In the rows, 128 means zero.
One turn moves each row of this set onto another row. After a few examples, where does it send each row asked below?
j471: [158 106 143  93  99 136 130 142 134 129 108 121 110 120 121 151]
j696: [109 141 125 125 138 139 102 152 134 174 168 140 108 120 130 116]
j794: [130 123 153 104 127 116 136 112 139 168 136 137 153 132 146 128]
j790: [159 122 159 116  99 142  97 130 125 144 127  92 119 125 126 163]
j780: [121 126 109 145 128 143 121 128 134 165 141 158  94 117 136 108]
j52: [170 120 144 103  97 138 135 137 131 120 112 119 110 121 119 146]
j188: [157 129 156 115 139 134 117 109 108 152 156 131 119  84 121 108]
j37: [142 132 148 139 148 135 107 134 111 141 125 110 109 159 150 145]
j156: [121 144 123 129 145 129 100 151 129 176 160 139 107 126 139 110]
j76: [117 118 150 107 137 156 110 126 139 190 154 119 133 135 134 120]
j612: [105 133 127 159 121 134 103 143 146 133 135 152 137 125 130 127]
j189: [149 108 135  82  90 146 130 131 127 140 139 114 135 120 106 116]
j20: [150 123 165  92 114 147 124 107 106 147 135  96 117 124 124 115]
j91: [139 127 129 102 106 145 100 144 124 127 144 144 119  91 101  97]
j98: [159 130 164 114  98 146 103 129 127 136 142  91 124 124 127 155]
j86: [136 133 118 131 101 151  95 149  96 151 119 123  91 127 115 148]
j480: [120 119 137 101 110 109 136 157 116 167 137 135 107  97 122 148]
j971: [154 136 163 122 126 145  94 123 142 120 167 130 127 111 146 134]
j32: [132 134 140 125 117 164  95 111 125 144 115 128 131 163 146 125]
j486: [112 127 124 167 125 134 111 135 139 142 128 154 132 117 130 122]
j806: [118 119 118 141  92 120 103 161 132 129 119 125 117 130 119 147]
j130: [128 133 110 150 130 141 126 120 128 161 126 158  95 119 122 109]
j601: [120 149 141 148 155 114 108 150 123 148 129 140 127 126 139 120]
j656: [132 148 141 146 162 108 118 140 120 153 133 139 119 130 139 125]
j635: [148  97 133  80  98 139 124 123 122 151 133 114 138 128 111 122]
j893: [181 141 125 126 116 131 103 129 131 110 130 145 112 119 123 121]
j163: [140 117 166  91 112 147 109 106 111 150 127  94 116 132 132 122]
j315: [123 114 126 114 112 123 144 126 132 175 108 142 106 108 110 111]

j86 -> j32
j790 -> j163
j98 -> j20
And these:
j76 -> j315
j486 -> j601
j130 -> j612
j188 -> j91

One turn moves each row of this set onto another row. After a few examples, where does it send each row asked below?
j421: [147 152 119 147 124 174 131 122 118 121 134 137 125 141 127 135 137 124
 138 130 128]
j158: [ 86 151 118 147 124 117 127 118 125 124 136 132 135 118 101 148 123 128
  95  97 119]
j264: [140 127 132 154 100 123 122 139 119 111  89  90 136 143 150 147 139 115
 107 108 122]
j157: [111 158 122 125 138 147 106  91 143 134 124 115 103 115 164 129 147 141
 126 145 112]
j495: [118 147 137 135 102  82 131 128 126  95 125 109 141 114 113 136 108 125
  99 124 124]
j136: [135 105 167 142 125 105  96 120 130 149 101 105 134 124 152 140 137 112
 124 132 143]
j423: [ 91 143 125 143 149 115 121 117 104 116 127 125 138 109 115 144 127 111
  87  96 121]
j57: [146 118 131 143  96 105 113 137 114 116  88  96 131 145 156 134 135 113
 113 108 137]
j305: [147 112 160 145 128  99  90 115 118 137 112 118 138 113 142 136 129 120
 104 147 155]
j946: [ 94 140 110 157 149 101 120 106 118 116 142 137 145 110 117 137 125 118
  93 122 134]
j533: [106 144 127 148  91  94 123 123 131  87 134 104 129 110 120 147 114 121
 104 127 128]
j351: [117 112 111 118 119 137 141 119  88 132 140 154 121 133 130 139 113 114
 132 140 117]
j690: [122 158 122 133 130 119 106  94 139 131 101 125 124 109 159 116 147 155
 140 139 104]
j320: [ 95 160 142 127 141 111 101 119 121 134 127  97 104 141 170  99 139 125
 109 144 137]
j666: [ 84 141 117 142 144 106 123 117 105 117 136 138 136 118 100 131 132 109
  94 121 120]
j758: [ 91 147 155 132 151 104 108 127 135 154 130 108 100 131 164 104 130 118
 115 120 132]
j307: [121 137 137 145  91  86 130 126 137  99 142 109 125 114 119 140 106 112
 104 125 126]
j771: [132 120 111 115 124 131 153 125  86 127 139 145 121 123 120 137 121 134
 132 137 123]
j876: [117 125 109 118 109 125 149 123  84 132 131 151 123 132 133 137 109 128
 132 135 112]
j630: [124 116 106 115 120 120 147 126  97 153 136 148 115 123 151 142 115 129
 127 129 106]
j582: [103 161 146 139 144  96 108 118 136 153 131 113  97 133 163 101 136 121
 126 142 135]
j867: [ 96 154 138 143 142 106 104 136 128 155 134 117  91 146 155 101 134 119
 114 142 133]
j3: [100 108 115 118 120 144 139 123  85 127 141 149 128 125 141 142 123 127
 127 126 117]
j543: [116 154 115 119 143 127 116  98 141 144 124 114 105 114 155 108 134 160
 139 141 126]
j473: [110 168 123 116 134 131 104  94 137 134 115 120  98 119 162 123 135 150
 142 138 119]
j132: [129 110 171 144 120 107  87 115 135 147 109 110 133 146 148 136 134 113
 112 142 134]
j221: [ 81 139 114 139 142 103 128 114 113 126 128 126 141 117 114 142 122 112
  86  99 129]
j360: [160 150 117 142 121 155 119 129 119 121 147 144 112 149 143 130 121 123
 134 139 134]
j321: [148 120 129 157 108 115 123 125 108 113  85 101 130 126 157 141 147 122
 114 101 126]
j371: [101 158 145 127 138  86 104 128 117 155 132 117 101 133 167 104 128 126
 123 118 121]
j965: [134 124 132 141 104 121 107 142 116 108  83 100 124 149 157 122 136 113
 111  97 126]
j680: [146 146 118 141 124 174 115 121 109 121 134 132 105 150 137 128 129 138
 136 133 137]
j394: [148 147 116 148 129 167 128 112 105 132 142 138 121 138 137 140 125 134
 142 136 132]
j333: [152 112 157 137 123 105 105 120 143 149  97 100 136 124 152 123 125 116
 114 135 139]
j501: [144 111 157 142 129 106  89 111 137 144 113  97 139 121 151 137 133 122
 122 136 152]
j340: [115 158 119 114 145 128 113  95 128 135 108 128 108 108 160 120 147 149
 143 141 124]
j508: [ 92 144 113 136 135 100 128 111 110 110 134 134 139 104 110 139 124 110
  99 100 124]
j375: [144 121 136 145 101 120 122 132 119 107  89  91 116 149 156 126 143 113
 115 104 135]
j301: [104 143 141 139  83  97 121 134 126  87 125 118 114 119 122 146 121 123
  97 119 128]
j123: [139 148 123 162 136 168 128 122 113 119 144 129 119 149 129 141 134 132
 133 136 127]
j560: [131 144 132 151 123 174 133 131 105 136 134 144 122 134 136 121 138 124
 136 145 131]
j695: [ 94 161 148 135 145 105 104 123 118 160 138 110 104 137 152 100 133 122
 117 140 138]
j921: [124 137 131 135 100  91 130 126 133  81 154 117 120 122 133 137 105 132
 113 122 131]
j55: [142 107 139 132 115 114 116 127 123 115  97  96 123 154 143 143 143 106
 101  96 131]

j333 -> j495
j158 -> j560
j321 -> j946
And these:
j690 -> j305
j375 -> j221
j136 -> j533
j57 -> j508
j965 -> j423
j666 -> j680
j3 -> j157
j307 -> j876

